One turn moves each row of this set onto another row. After a few examples, where does it send each row asked below?
q_960: [ -6  10   3  -2 -10  -8   3   5   2  -2  -1   9 -12   2   5  -8   7  -8
 -10  -3  21   6  13  12   8   2   4   0 -18 -14  10   1  -6]
q_582: [ -2  -1  -8  -2   9 -15   9  13 -15 -10  17  -2  -6  -2   2   0   8   1
   4   4  -2   3 -13  12  -4   1  -4   2  -4  18  -2  12   1]
q_101: [ -7   6 -10   3   8  -7   9  -8  -7   2  14   4  -9  -1  -3   0  17 -13
   7  -2  17  -1  -1   4 -12 -17 -11   1   5  11  13 -11  -4]
q_227: [ -6   4  -5   4 -14   0   7  14  -9  -8   8  -4 -10  -7   0   8   5 -26
  -6  -8   2  -1  -5  -1  -5  -3  -3   1  -5  16  -5   3  -2]
q_588: [  4  -9  -1 -12  10  -7  -4   8 -12  -4  -4  -3 -11  -7 -10 -13  -1   7
   9   9   1  -8  -4  14   4  -1   4  -1 -10   1  -9  -5 -12]
q_416: [-11   3   2  10  12 -15   2  -8   2  -2  -2 -17   3   1   5   0  -4  10
   9   5  -7  -4 -12   8 -12   5   1   9   2 -10  16  -5   3]
q_601: [ -9 -19   0   3   9   2  -5  -3  -2  -7  17  14  -5   8   4  15   2  -2
   3  -2  -5  11   4  -3   1  -2  18 -11   7   7   6   9  -8]
q_424: [  6 -12  16  -5  14  17   1 -10  -5   4  -9   8   9   2  -5   3  -2   3
  -3   2  -3  -1  17  -2   3   1  -1  -5   9   9   9   0  19]
q_520: [  0   0  -2  10  12 -23   5  19   5  -1   4   3 -11   5  17   6   0  -3
 -13 -11  -8   4  11  10   0 -12   3  -2  -4  -6  -5  -4  11]
q_580: [ -5  13 -19  -1   9   6   7  -5   9   3 -12  -3   3  -1  -5   1  14  -7
  -3 -14 -13 -10  20  -8  -5   8  -3  13  -3  -5   8   6  -6]
q_486: [ -4  -6   2  10   1  -8 -12 -17  -6   4  10   5  -3   4  -7  23   3  -9
  -7   2  -1   2   3  -9  -7   6   4   0  15   9  -4   6  -4]
q_616: [ 17 -11  12   3  15  10   0 -13 -11   6  -8   1  14   1  -2   3  -9  -3
  -9   0  -7  -4  14   7  -5  -5  -3   0   6   5   7  -3  14]
q_817: [-11  14  -4   5   9  -7   2  11 -11  10   4  -5  -4  -3  -2   1  13   4
   5  -5   3   2  -8  -9  -3   7  23   9  -2  10   3  16   1]
q_525: [ 11 -15  11   7   4  14  -8   0   9  -6  -6   8  -1  -9  -2   6   1   3
  -7  -4 -10   7  12  11   5   0  -1  -4   5  -7   9   7  23]
q_648: [ 19   5  -8  15   2 -16   0  -2 -10   1   7  -4  -4  -3  11   6   0  -7
  -9 -11  -5  10   0  12  -7  -9  -3  -3  -7 -11  -8 -14  -2]
q_989: [  0  12 -18   4  16  10   6   1   6  13  -2  -3  -1   0   5  -9  13   5
  13  -5 -13   2   7   3  -2  11   2   6  -1  -8  19  11  -6]
q_175: [ -8   8 -10  -1   0   0   5   1 -10 -11   3  -5   1 -10  -5   5  15  -2
  -1 -15   3   3  -1 -16  -2   6  21   6 -13   4  -3   9  -8]
q_665: [  5   6  -8  15   1  -2  10  -5  11  -1   7  17   4  -5  10   8   5 -14
   5 -17 -18   1   2   2 -15  -8   4   3   8  -3   6  -2  16]
q_805: [ 13   3  -3   7  -1   2   3   8   0  13   7  14   4  -3  -6  -8   4  -9
  -4   5   2  15   3 -19   8 -12  -4 -14   1  -2   9  -9  12]
q_440: [  3  -8 -15   2  -5 -16  -4  14  10   6  -4  16   3 -11  -8 -11   2   0
  -2   0 -11  -4  -7  -4  -5  -3  -9   3  -4  -1 -15   1  -1]
q_113: [-11   1 -17   3   0   3   8   4   0   8   6   1  -8  -9  10   8  22  14
  10 -11  17  10  11  -5  -5   0   5  -3   3  -6   7   9  -6]
q_754: [ -3  -8 -14   6   4  -4  -3   7   4   4   1  -4   5  -5  12 -26 -12  -8
   1   1   1  -6  -4  -7  -7  -8  -3  -9  -3  -1  -7  -1  -5]
q_873: [ 12  -7 -11 -12   7  -8   8  -1   2  -9  -8   6 -14   1  13  21  -3  -5
  -2   0   7  -5   3 -15 -17   1   9   1   3  -2   4   1 -10]
q_207: [ -3  -8   7 -11  12  11  14  -4   3   0   3  17  -1  -7  -3   0   8   5
   7   9   2   2  16 -10  12   7  -6  -6   9  11   5  -1  16]
q_340: [  1  12   2  -7   0 -23   8  -2 -11   7   2  10   1   5   4  -4   3   0
  -4   4  20  -3  12  14   1   2   0  12 -12  -9   8   1  -5]
q_395: [-2  0  2 -2 -2 10  1 -4 -2  6  0  9  5 -1  4 -6 20 -4 -2  0 -2  4 -3  8
 -9 18 -8  5 -9  5  7 23 20]
q_661: [ -1  -2   6  -6 -11  -3  -1  16   1   2 -10  -4 -14 -12   2  -1  -9 -13
   5   4   7 -15   7  -1   5   6   4   6  -1  -1 -14  -2  -4]
q_275: [  4  -1 -10   0   8 -15  -1   0   2  -9  12   5  11  -5  -6  -6   3   2
  -3   5   7  -1  11 -17   4 -18  -8  -4   4  -6   6   1  23]
q_848: [  1  12  -7   2  11  -7  -9   7 -13  24   5  -9   2   2  -7   8  10  -2
  -5  -8  -8   5  18   3  12  -3   5  16  -8  -4   9   2  -5]
q_556: [ -4   0  12   5   3   7   8  -2 -13  16  -2 -12  11   5   9  16  -5  -4
  -9  -7  -3   2   3  -2  -7 -12  -7   3   4  -2  14 -15  -1]
q_920: [ -2   1  -1  -3  -1  17  -6 -16  -5   5   4   4  -2 -13 -17   1   8  -7
  11   5   9  -4   9   0   0 -12  -5  -2  12   4  11  -6  13]
q_215: [  0   6  -6  18  23  -3   8 -14   7  -6   5   5  -1   5   5  -7  11  -4
 -10  -8 -17   7  -3   3 -11   1  -4  -9   2   5   3  -6  14]
q_592: [-10  -3   6   4  -8   0  14   7  13  -5 -15   6   0  -1  -2  12   2  -7
  -4 -10 -18   5  -3  -4  -3   4   6   4 -10  -6  10 -17  -8]
q_550: [  0   4  -9  -2   9  -1  -3   6  -4  -1  11 -13   1  -4  10   5   8   1
  -4 -12  -4  10  24  -5  20   7   5   8 -13 -13   7   7  -4]
q_297: [  5  -1 -10  -2  13  -7 -10   3   4   3  -9   3 -30   4  -1  12   7   2
  -3   7   6   4 -11   1 -16  -3   8  -6   5   0  11   2  -6]
q_165: [ 10  -6   9  10  15 -18  -6  -4  10   3 -13   1  -7  -3   3  -9 -11   5
   1   8   1  -7   7  17   0  10   4   7   3 -11   4  -5   5]
q_28: [-12   6 -14   1   8  -3  12  -4  -9  17  -4   0  -2   1  -3   9  24   9
  -6  -9  15   2  15 -10 -10  -3  -1   1   1   7  -1  -1 -10]
q_57: [ -6   0  -4   1   1  -9  20   6  11  -7  14  17 -14  -7   9   7  21  -7
   5  -3  12   8   4  -6   1   5 -13   0   3   7   5  -2   3]
q_18: [ -8  -4  -2  -9  -1  16   5  -7  -9   0  -2   7  13   5   2  -8  13 -15
  -4  -9  -1  -4   6   6 -15  -2  -1   4 -15   8   9  14  12]
q_641: [ -7 -10   7   1   4  -3   1   6   7 -10   3  -2   0  -5   3  19  12  21
  -8  -6 -10  12   0   6   5  -1 -11   2  -1 -14  11   0  11]
q_142: [ 11 -11   6   4   1  -1   0  -2  10  -6 -18  11  -4  -5  -1  -5 -11 -10
  -3  -7  -4  -4  14  11   1  -3  11   2  -8 -12   5 -18  -9]
q_468: [ 10 -10  10   0   0  20 -12 -12   0  -2  -5   6   3 -10 -10   7   3   3
   4  -1  -2   3  11   6   2  -1  -1  -3  10  -3  11   3  21]
q_242: [  8 -11   6  -5   4  -5  -6  -1   2  -4 -20   4  -9  -4  -7  -8  -9   1
   2   1   2  -4   7  14   3   5  10  -1 -11  -8  -2 -15 -14]
q_222: [  4  -6  10  -2   2 -14  -7   5   7   5 -18   1 -10  -6   3  -4 -16   1
   7   5   7 -12   9  12   2   8   9   8   1  -9  -1  -5  -2]

q_582 turns into q_57
q_588 turns into q_207
q_817 turns into q_113
Where do these go?
q_142 turns into q_616
q_416 turns into q_641
q_648 turns into q_215
q_580 turns into q_848
q_440 turns into q_805
q_242 turns into q_424
q_340 turns into q_395
q_297 turns into q_601

